Turns, then the turns between two rows, first turn first; the first pair answered
nivu:
[ 0.47 -1.75  2.22 -0.94  2.00  0.11 -1.48 -1.68 -0.76 -0.01]  ->  [ 1.32 -0.54  0.81 -0.84  3.38  1.21 -0.98  0.52 -0.33  0.04]
[ 0.74 -1.77  2.14  0.84  0.97  3.95  0.36 -0.49  1.17 -1.29]  ->  [ 1.87 -1.13  1.30 -0.24  0.47  0.40 -4.39 -2.25  0.14 -0.27]
[-2.58  0.65  0.47 -2.62  0.62 -2.84  1.92 -0.65 -1.28 -0.52]  ->  [-1.94  1.74 -1.14 -3.07  1.76 -2.75  1.58  1.10 -1.64 -0.10]
per:
[-1.52  2.18 -2.08 -0.41  0.07 -0.16  4.05  2.81 -0.88  0.29]  ->  [ 2.69  0.38 -2.53 -0.57  3.68  1.59 -1.48  2.05  0.37  1.11]
[-1.84  0.31  0.91 -0.32 -2.27 -4.14 -3.85 -3.18 -0.87 -0.95]  ->  [-3.80  1.64  1.92  1.14 -1.36  1.84  4.42  0.93  1.16 -2.67]
[ 2.29  0.71 -2.50 -0.18  2.77  1.31 -0.39  1.62  0.63 -0.05]  ->  [ 0.83  1.42 -2.76 -1.02 -0.62 -3.00 -1.32 -0.05 -1.47  0.51]
[ 0.26 -0.82 -0.61  1.24  0.37  0.74  0.58 -2.39 -1.02  2.00]  ->  [ 0.03 -0.79 -0.60  1.48  0.36  0.58  1.66 -1.93 -0.77  1.64]
zumu:
[-1.26 -0.04 -0.51  0.33 -1.02 -2.06 -0.34 -1.25 -1.03  0.17]  ->  [ 0.15  0.55 -2.01 -0.23  0.61 -1.72 -1.66  0.55 -0.74  0.55]
[-3.22 -2.95  4.93  3.25  0.33  7.43  6.20  0.23  1.12 -2.65]  ->  [-2.92  3.06 -0.38  1.53  0.06  3.85  8.06  6.36  0.44 -1.00]
[ 1.08 -1.19  1.84  0.49  2.21  2.65  0.27 -1.24  0.74 -0.61]  ->  [-2.10  0.93  0.57  0.24 -0.92  0.14  3.52 -0.82 -0.33 -0.81]
[-1.48  1.23  0.14  0.58 -1.34 -1.24  1.89  1.50 -0.62 -0.79]  ->  [ 1.62  0.75 -0.23  0.69  1.68  0.69 -1.05  2.32  0.67 -0.49]
Pairs:
Between the rows of a pair lie 2 to 3 turns.
[-2.02  1.18 -2.26 -0.90 -0.92 -0.50  0.54  1.82 -0.28  1.90]  ->  [-2.18  0.60 -2.07 -1.03 -1.60 -1.44 -0.44  0.73 -0.54  2.09]
nivu then nivu
[-3.54 -1.13  3.25  1.95 -2.66  1.67  5.13 -2.16  0.05 -1.27]  ->  [ 2.40  2.97 -3.25 -0.17  2.59  1.32  0.24  5.51  0.71  1.37]
per then zumu then zumu
[-0.17 -3.31  1.66  0.88 -0.49 -0.36 -2.27 -3.14  0.40 -0.76]  ->  [-1.68 -0.49  0.33  1.67 -0.33  2.59  3.69  1.73  1.49 -1.04]
per then nivu then nivu
[-0.81  2.74 -2.52 -0.30 -2.40 -1.13  2.26  3.19  0.07 -0.70]  ->  [ 0.52  2.41 -3.30 -1.01 -1.41 -2.39 -1.12  2.26 -0.23  0.25]
nivu then zumu then per
[ 0.32  0.17  1.25  0.89  1.69  3.43  1.89  1.34  1.86 -0.94]  ->  [-0.23  0.07  0.98 -0.27 -1.28 -2.98 -2.97 -2.37 -0.66  0.06]
zumu then nivu
[-2.21 -0.68  1.71  0.77 -2.04 -0.57  2.40 -2.28 -1.09 -0.17]  ->  [-0.82  2.59 -1.54 -0.33  0.11 -0.62  2.89  2.98 -0.67  1.07]
nivu then per
[ 2.17 -1.66  2.05  0.51  0.71  3.21  2.96  2.44  2.15  0.03]  ->  [ 4.10 -3.38  1.79 -0.50  0.72  0.55 -2.56 -0.38  1.41  1.07]
zumu then per
[-1.80 -0.68  0.80  0.30 -2.48 -4.64 -0.76 -3.33 -2.22  0.05]  ->  [-3.12  0.62  1.06  1.31 -1.14 -0.09  5.51  0.64 -0.60 -1.28]
per then nivu then per
[-0.81 -0.55  2.04  1.22  1.75  3.12  1.13  1.58  1.20 -1.15]  ->  [-3.26 -0.62  2.01  0.37 -2.14 -1.22 -0.02 -1.76 -0.36 -0.84]
zumu then per then zumu
[-0.11  1.70  1.09  1.42  0.38  2.36  2.67  2.29  1.55  0.67]  ->  [-1.90  0.30  2.57  1.65 -2.83  0.27  2.38 -1.35  0.58  0.32]
zumu then nivu then per
[ 0.58  0.59 -0.69 -1.04 -1.24 -2.83 -1.55 -0.29 -1.59  0.88]  ->  [ 0.94  0.30  0.22  0.52  1.15  2.70  2.00  2.39  0.25 -0.28]
zumu then nivu
[ 0.88  0.05  1.49  1.98  3.68  4.02  2.44  2.10  1.67 -0.34]  ->  [-3.70  1.86  1.18  0.70 -2.35 -2.82  4.02 -0.25 -1.64 -0.27]
per then per
[-2.37  1.19 -2.16  0.88 -3.52 -0.98  4.81  0.02 -0.23  0.10]  ->  [ 3.41 -0.93 -2.58  0.78  2.66  3.36 -1.39  0.86  2.11  0.72]
nivu then nivu then zumu
[-2.04 -0.46  1.18 -0.47 -3.78 -1.31  0.92 -2.64 -1.13 -0.68]  ->  [ 1.62 -1.08  0.08 -0.98 -0.84 -1.11 -4.15 -2.66 -0.43 -0.02]
per then nivu
[-3.08 -1.15  2.14  0.25  0.14 -1.60  2.13 -2.76 -0.25 -0.31]  ->  [-2.08  0.49  1.23  0.73  2.03  0.81  3.93  0.44  0.51 -0.69]
nivu then nivu
[ 0.26 -1.24  0.34 -0.72  1.01 -0.56 -2.86 -1.92 -0.90  0.53]  ->  [ 0.46  0.99 -1.64 -1.05  1.10 -1.42 -1.96  0.63 -1.14  0.91]
zumu then zumu
[-2.30  0.45  0.90  1.72 -1.44  1.26  3.15  0.62  0.04 -1.09]  ->  [ 2.49 -0.28 -0.41  0.90  2.65  1.69 -3.31  0.91  1.06  0.02]
nivu then per then per
[-1.33  0.94 -0.35 -0.75 -1.64 -4.52 -2.39 -2.39 -2.31  0.55]  ->  [-1.24  1.30  0.13  1.12  1.97  3.21  3.61  2.73  0.65 -0.89]
zumu then nivu
[-1.64 -1.39  1.81  1.98 -0.50  2.31  2.30 -2.71  0.76 -1.44]  ->  [ 2.03 -0.16 -0.59  0.95  3.02  3.36 -0.65  0.54  1.53 -0.48]
zumu then zumu
[ 3.58 -0.08 -1.80  0.77  3.32  0.09 -2.05  0.78  0.52  1.06]  ->  [-0.52 -2.79  2.28  1.98  0.13  0.95  2.65 -3.33  0.25 -1.05]
zumu then per
[-0.04 -1.89  1.23  0.30  0.80  0.56 -1.43 -1.28  0.58 -2.61]  ->  [ 0.24  0.00 -0.25  0.49  2.07  1.72  0.67  1.52  1.03 -2.62]
zumu then per
[-0.62 -0.14  1.18  1.88  1.18  2.36  4.22 -0.64  1.97 -0.08]  ->  [ 1.39 -2.20  1.77  1.55  1.57  0.96 -0.93 -3.80  1.23  0.31]
per then nivu then nivu
[-0.97 -2.57  2.02  3.04 -1.13  2.57  1.88 -2.13  2.52 -1.34]  ->  [ 2.53 -0.33 -1.33  1.94  2.25  3.25 -0.10  2.53  3.47 -0.02]
zumu then zumu
[ 2.56  3.04 -3.47 -0.77  1.24 -0.95 -0.83  4.21  0.37  1.10]  ->  [-2.15  2.40 -0.68  0.16 -2.38 -0.24  5.21  2.64 -0.42 -0.45]
nivu then nivu then per
[-1.91 -0.13  1.44  0.90 -0.99  1.26  2.76 -1.65 -0.10 -0.72]  ->  [ 2.28  1.21 -1.64 -0.45  1.92 -0.14 -1.87  1.29 -0.24  0.82]
zumu then per
[ 0.87  2.85 -2.98 -0.89  2.29  3.51 -1.24  3.95  2.15  0.00]  ->  [-4.28  3.56 -1.63 -0.37 -2.89  0.49  3.56  1.12  0.10 -0.76]
zumu then zumu
[ 2.36  1.47 -3.57 -1.22  1.10 -0.70 -3.12  3.03 -0.04  1.67]  ->  [ 0.86  2.30 -2.92 -0.33  1.06  1.65  1.53  4.79  0.51  0.88]
per then per
[-1.62  0.53  0.40  1.21  0.94  2.77  3.71  2.14  1.70  0.04]  ->  [-1.29  3.44 -2.52 -0.19 -0.42 -1.95  1.92  2.91 -0.43  1.33]
per then per then nivu
[-0.40 -1.56  2.36  1.25  0.93  2.54  1.18 -0.78  1.09 -1.09]  ->  [-1.57  1.36 -0.13 -0.24 -2.39 -3.22  0.57 -0.43 -0.88  0.22]
per then zumu
[ 1.10  0.69 -1.21 -1.93 -1.00 -3.99 -4.17  0.88 -2.84  0.06]  ->  [ 1.46  0.50 -0.34  0.37  2.61  3.86  1.59  4.86  0.33 -1.14]
zumu then nivu
[-1.50  3.20 -2.22 -0.55 -2.05 -1.59  3.47  2.60 -0.79  0.16]  ->  [-1.39 -1.23  1.46  1.62 -0.07  3.85  4.30  0.23  1.73 -1.81]
nivu then per then zumu
[ 1.12  0.09 -0.46  0.14  0.34 -1.07 -2.64 -0.77 -0.64  0.60]  ->  [-0.98  0.34  0.88  0.97 -1.02  0.77  2.48 -0.37 -0.31 -0.71]
zumu then per
[-1.75 -1.35  1.38  1.46 -1.29  0.80  3.25 -0.87 -0.50 -0.06]  ->  [ 0.94  1.61 -2.18 -0.45 -0.12 -2.12 -1.48  2.03 -1.38  1.64]
zumu then nivu then nivu
[-2.42  0.72  0.17 -1.52 -3.99 -5.51 -0.27  2.33 -1.42  2.00]  ->  [-4.40 -0.39  1.50 -0.65 -4.81 -4.30  2.50  1.48 -1.28  0.42]
nivu then nivu
[-1.85 -1.75  1.70  0.35  0.11 -0.21  1.91 -1.47 -0.97 -0.19]  ->  [-1.91  0.04  0.21  0.24  0.15 -0.50  3.30  0.41 -1.32  0.10]
per then zumu
[-3.26 -1.86  1.69  1.23 -2.22  0.66  2.88 -2.95 -0.45 -1.52]  ->  [-2.16  1.21 -0.36  1.40  0.68  3.02  4.62  1.71  0.62 -1.07]
nivu then nivu
[ 1.60  1.81 -2.69 -0.21 -2.29 -2.19 -1.65 -2.46  1.02  0.30]  ->  [ 1.18  1.44 -1.19  1.09 -0.88  2.78  2.80 -0.63  3.32 -0.86]
per then nivu then per
[-0.29  2.31 -1.31 -0.53 -0.93 -1.12  1.42  1.48 -1.06 -0.62]  ->  [ 0.50  2.11 -1.33 -0.57 -0.68 -1.94 -1.00  0.98 -1.05 -0.13]
nivu then zumu then per
[ 0.06 -1.93 -2.44 -0.78  0.29 -2.02 -4.01 -2.73 -2.88  2.04]  ->  [-1.33 -2.98  0.45  1.59  2.04  5.00  2.47 -1.29 -0.55 -0.15]
nivu then zumu
[-1.71  2.68 -1.64 -1.32 -1.81 -0.63  1.21  1.90  1.15 -0.02]  ->  [-1.29  0.58 -0.94 -1.84 -2.41 -2.38 -2.34 -0.91  0.11  0.29]
zumu then per
[ 0.83 -0.46 -0.48 -0.20  0.23 -1.15 -4.43 -1.56 -0.80 -0.12]  ->  [-0.07  2.52 -2.33 -0.13  0.85  0.87  0.56  3.49  0.05  0.08]
zumu then nivu
[-1.75 -0.32  2.17  2.23 -1.36 -0.14  0.98 -3.41 -2.52 -0.83]  ->  [-1.96  2.41 -0.33  2.27 -0.67  0.36  3.40  0.61 -2.02 -0.51]
per then zumu
[-2.64 -0.42 -1.09  0.20 -1.97  1.03  4.18  0.84  0.26  1.43]  ->  [-1.21 -3.34  0.64  0.76  0.05  3.44  1.30 -1.30  1.55  1.17]
zumu then zumu
[ 0.88 -2.06  1.90  1.85  0.87  2.12  2.27 -1.18  1.99 -0.04]  ->  [-0.97  0.51 -0.45  0.50 -2.29 -4.07  1.34 -1.06 -0.48  1.14]
per then zumu
[-0.12  0.81 -0.53 -1.59 -1.36 -3.91 -3.14 -1.16 -1.02  1.21]  ->  [ 2.81  0.05  0.26 -0.27  3.29  2.38 -2.48  1.51  1.82  0.38]
per then per
[ 1.77 -0.25 -0.41  0.16  2.78  3.80  1.12  2.47  1.45 -0.21]  ->  [-1.99 -2.68  2.33  0.61 -1.57  0.73  1.21 -3.54 -0.07 -0.55]
nivu then per
[-1.72  0.86 -0.30 -0.24 -2.76 -2.64  1.90  0.11 -1.59  0.49]  ->  [-1.60 -1.80  2.20  0.78 -1.82  1.00  2.40 -1.76 -0.16 -0.57]
per then nivu then per
[-2.82 -0.06 -0.59  0.82 -1.75 -1.92  1.90 -1.53 -1.40  0.96]  ->  [-1.56 -0.55 -0.07  1.40  0.37  2.08  3.67  0.05  0.32 -0.06]
per then zumu
[ 0.85  1.92 -4.11 -2.04  1.31  0.81 -0.59  3.94  0.02  0.30]  ->  [-0.95  2.33 -4.14 -2.11 -0.06 -0.29  1.11  3.66 -0.48  0.00]
per then per
[ 0.12 -4.20  1.81 -0.62 -2.18 -3.30 -2.37 -4.73 -2.34 -0.64]  ->  [ 2.73 -5.43  2.25  0.51  2.76  3.26 -1.05 -1.68  1.00 -1.35]
per then per
[ 2.12  0.30 -1.07  0.76  3.29  0.01 -2.96  0.02  1.27 -0.40]  ->  [-2.19  1.25  0.67  2.00 -0.26 -0.21  3.77  0.37  1.02 -1.87]
nivu then zumu
[ 3.37 -2.32  1.25  0.41  4.29  5.27 -1.65  0.65  2.31 -1.13]  ->  [-0.09  4.01 -3.30 -1.42  0.77  0.41  3.24  5.88  0.23 -0.02]
zumu then zumu
[-2.53 -2.58  3.81  1.12 -3.52 -1.04 -1.03 -4.97 -1.11 -1.30]  ->  [ 2.69  0.07 -0.46 -1.09  0.94 -2.85 -7.42 -0.58 -0.75  1.02]
per then nivu
[ 0.10 -3.09  3.51  0.39 -0.37  2.69  0.69 -1.17  2.00 -0.56]  ->  [ 2.27  0.25 -0.62 -0.71  1.71  1.96 -0.41  3.96  2.05  0.50]
zumu then zumu
[-3.18 -0.58  0.78  0.62 -2.22  0.05  2.23 -1.77 -0.95 -1.63]  ->  [ 0.90 -1.91  0.23  0.04  1.20  0.60 -3.97 -1.96 -0.14 -0.46]
per then nivu
[ 1.39  0.04  0.04  1.54  2.79  4.29  2.14  2.09  1.06 -0.36]  ->  [-2.25 -1.88  2.70  1.70 -1.62  0.73  2.48 -3.39 -0.45 -1.09]
nivu then per
[ 1.09  1.67 -2.05 -0.80  1.19 -0.87 -0.10  2.84 -0.26  1.13]  ->  [-0.31  0.49 -0.19  0.16  0.77  1.79  3.03  2.53  0.42 -0.03]
nivu then nivu then nivu
[ 0.61  0.66 -0.85 -0.01 -1.88 -3.74 -1.40 -0.48 -0.58  0.87]  ->  [ 0.97 -2.07  2.11  1.92  0.73  1.94  0.78 -0.82  1.92 -0.91]
per then per then nivu
[ 3.11  1.37 -3.19 -0.84  3.35  1.20 -0.23  2.10 -1.76  2.18]  ->  [-1.11  0.91 -0.52  0.21 -0.28  1.53  6.03  0.15 -2.32  0.56]
per then nivu
[ 2.71 -2.98  2.65  2.48  0.04 -1.39 -4.08 -3.23  0.53 -1.82]  ->  [ 2.89  3.34 -2.79  1.35  0.45 -2.13 -0.53  5.14  0.24 -0.78]
per then zumu then per
[-1.49  2.66 -2.85 -1.67  1.36 -2.49 -2.52 -2.48 -2.83  0.38]  ->  [-2.38  0.93 -1.32 -1.07  0.20 -2.04 -2.19 -4.59 -2.65  0.02]
zumu then zumu
[ 1.08 -0.72 -0.40 -1.34  2.58 -0.41 -3.49  0.20 -0.32  0.70]  ->  [ 0.73 -1.72  0.18 -0.38  2.86  1.60 -2.78 -0.55  0.20  0.10]
nivu then zumu then per
[ 1.94 -1.69  0.66  1.12  3.03 -0.33 -4.53 -3.17 -0.56  0.03]  ->  [-0.20 -2.79  2.52  1.98  2.61  1.06 -2.11 -4.39  0.30 -0.73]
nivu then nivu
[ 2.30 -0.11 -1.65 -1.32 -0.23 -2.77 -3.53 -0.69 -0.55  0.97]  ->  [ 3.01  0.46 -1.76 -0.43  2.46  1.44 -1.10  2.50  1.06  0.39]
per then zumu
[ 1.51 -0.30 -0.34 -1.30 -1.16 -3.69 -5.72 -2.64 -1.70  1.22]  ->  [-0.50 -2.20  3.01  1.87  1.64  5.25  2.32 -0.48  1.27 -1.63]
nivu then zumu
[-2.97 -0.05 -0.11  1.48 -2.02 -0.52  2.77  0.03 -0.24  0.12]  ->  [-2.55 -1.16  0.71  2.02 -1.07  0.99  2.65 -0.75  0.35 -0.71]
per then zumu
[-2.42 -1.41  1.84  0.91 -3.06  0.24  3.04 -3.40 -0.59 -1.41]  ->  [ 0.47 -3.03  1.83  0.07 -1.45 -0.74 -2.37 -4.29 -0.73 -0.59]
per then per
[ 1.50  0.96 -2.42 -1.32  0.03 -2.63 -2.63  0.76 -0.07  1.03]  ->  [-1.55 -1.39  1.33  0.33 -2.43 -1.46  0.28 -3.13 -0.50 -0.40]
nivu then per then zumu
[-2.52  0.30  0.34  0.63 -1.88  0.33 -0.28 -4.89 -2.63  0.00]  ->  [-1.78  2.91 -1.70  0.66  0.31  2.92  3.71  0.95 -1.70  0.26]
per then zumu
[ 2.85 -0.70 -1.38 -0.46  1.83 -0.87 -3.44 -0.41 -0.14  0.91]  ->  [ 0.34 -0.86 -0.43 -0.73 -1.61 -3.27 -1.89 -2.42 -1.52  0.27]
nivu then zumu then nivu
[-2.27  0.53  1.35  0.39 -3.44 -1.81  2.06 -1.82 -0.73 -0.03]  ->  [-0.98  0.79  1.29  1.07 -0.82  1.61  3.61  0.61  0.82 -0.55]
per then zumu
[ 0.80  3.92 -3.51 -1.30  0.23 -3.31 -0.18  4.10 -0.59  1.51]  ->  [ 2.65 -3.15  2.45  0.99  3.19  3.52 -2.71 -1.52  2.21 -0.66]
per then zumu
[ 3.02  0.86 -1.09 -0.16  2.91  3.03 -0.66  2.71  1.75  0.67]  ->  [-0.76  2.31 -0.28  0.50  0.17  2.58  4.33  3.13  1.17  0.04]
per then nivu
[ 2.30  0.06 -1.59 -0.40  0.81  2.19 -2.83  0.85  1.19  0.07]  ->  [-0.54 -1.77  0.95  0.66 -1.18  2.02 -1.17 -3.11  0.68 -1.15]
zumu then per then per
[ 0.84  0.22 -1.81 -1.02  0.55 -0.38 -4.21  1.48 -0.59  4.02]  ->  [ 1.85 -0.60 -0.72 -0.41  2.04  2.21 -3.56  2.11  0.26  3.66]
per then zumu
[-0.82  1.31 -0.79  0.24 -0.09  0.63  1.49  2.28 -0.73 -0.56]  ->  [-0.72  1.53 -0.93 -0.71 -0.95 -1.77 -1.08  0.65 -1.45  0.18]
per then per
[-1.79 -0.95  1.47  0.10 -2.00 -1.49  0.77 -2.50 -0.78 -0.32]  ->  [-1.47  1.27  0.15  0.36 -0.07  0.66  3.60  1.63  0.10 -0.47]
per then zumu
[ 1.96 -1.70  1.24  0.11  1.13  0.71 -2.80 -1.32  0.57  0.05]  ->  [-1.95 -1.04  1.94  0.82 -1.73  0.87  2.08 -1.51 -0.21 -0.62]
nivu then zumu
